One turn moves each row of this set onto another row. After a few examples, where does it send each row asked below?
K_383: [-15 -24 -59   1   5  33   6  15   4   3 -41  -7 -11  -1 -19   8   4]
K_355: [-13 -34 -24 -23  -5  17  21  32 -10 -24  -3 -10  -8  -1 -10 -13 -10]
K_624: [-24 -24 -49   1   5  47  16  12 -12 -16 -18   2 -17   9 -17  17  10]
K_56: [-21 -17 -47  -6   1  29  11  19  -6 -13 -25  -5 -10   0 -34  28   3]
K_563: [ -2 -14 -10  -4  -6 -17   7  35   7 -16  15   2   5   0   5 -12  22]
K_965: [-29 -20  -6   6 -19  -4  17   2  -8  20  -9 -14  -3  15   3  -5  24]
K_323: [-28  -7 -32  17 -12  44   2 -10  17   3 -24  36  -5  -2 -21   4  17]
K_154: [  1 -22 -25 -25   7  17  19  34 -18 -10  -5 -14 -20  14  -2  -6   3]
K_393: [-11  -2  -6   9 -15  -1  -6   6  33  27 -12  28   7   1 -15  -5  25]
K_27: [ -4 -10  -8 -15   4  21  24  32 -19 -20 -11  -9  -9  -2 -10 -18  -5]
K_431: [-18   2 -17  19 -16  28   5   6  11  13   4  20 -22  14  30 -15  17]
K_826: [-15  -6 -25  29 -14  36   5  11  25   2 -21  45 -11   0 -14  12   2]
K_816: [ -3  -1 -30  24   8  35   0  -6  14   8 -34  38  -5   3  -6   4   2]
K_942: [ 14  -7  -5 -12   4 -13   8  32  13  12   9   4  -2   0   4 -17  18]
K_770: [ -9   6  10   4   1   1 -13   7   8  18 -18  25   8  19 -11   7  24]
K_881: [-13   0   3  16 -25  -7  -7  19  21   8  -9  29  -1  18 -10   3  22]
K_527: [-17   1 -43  10  -4  36  -7   0  24  -7 -18  43  -7  -8 -12   8   3]
K_763: [-11 -28 -26  -1  10   7  30  -5   0   5  11  -7  -3 -27   5   4  12]
K_38: [-24 -36 -48   3  -3  38  17  25   8  -8 -25  10 -11   2 -24  22  -5]
K_718: [-17 -23 -10 -23  -5  34  16  -6  12  15  -6   3 -26  -4  -8  12 -20]
K_794: [-18  -2  -5   0 -15   1 -17  15  27  17 -26  33   1  21  -9  -7  18]
K_805: [-20 -17 -36   3  -3  29  -2  17  32  27  -2   5 -26  12   5  35  17]
K_627: [ -4   2  -9 -14  12  -1  -7  32   0  -2  11   1   7 -11   5  -6  35]
K_755: [-13 -12 -27 -31  -4  25   2  30 -13 -10 -14 -17 -14 -11  -8 -22   2]
K_653: [  1 -10 -10   4  13 -11   8  43  11   2  -1   4   6   0   7 -14  33]

K_942 turns into K_154
K_383 turns into K_816
K_527 turns into K_794
Where do these go?
K_826 turns into K_881
K_805 turns into K_431

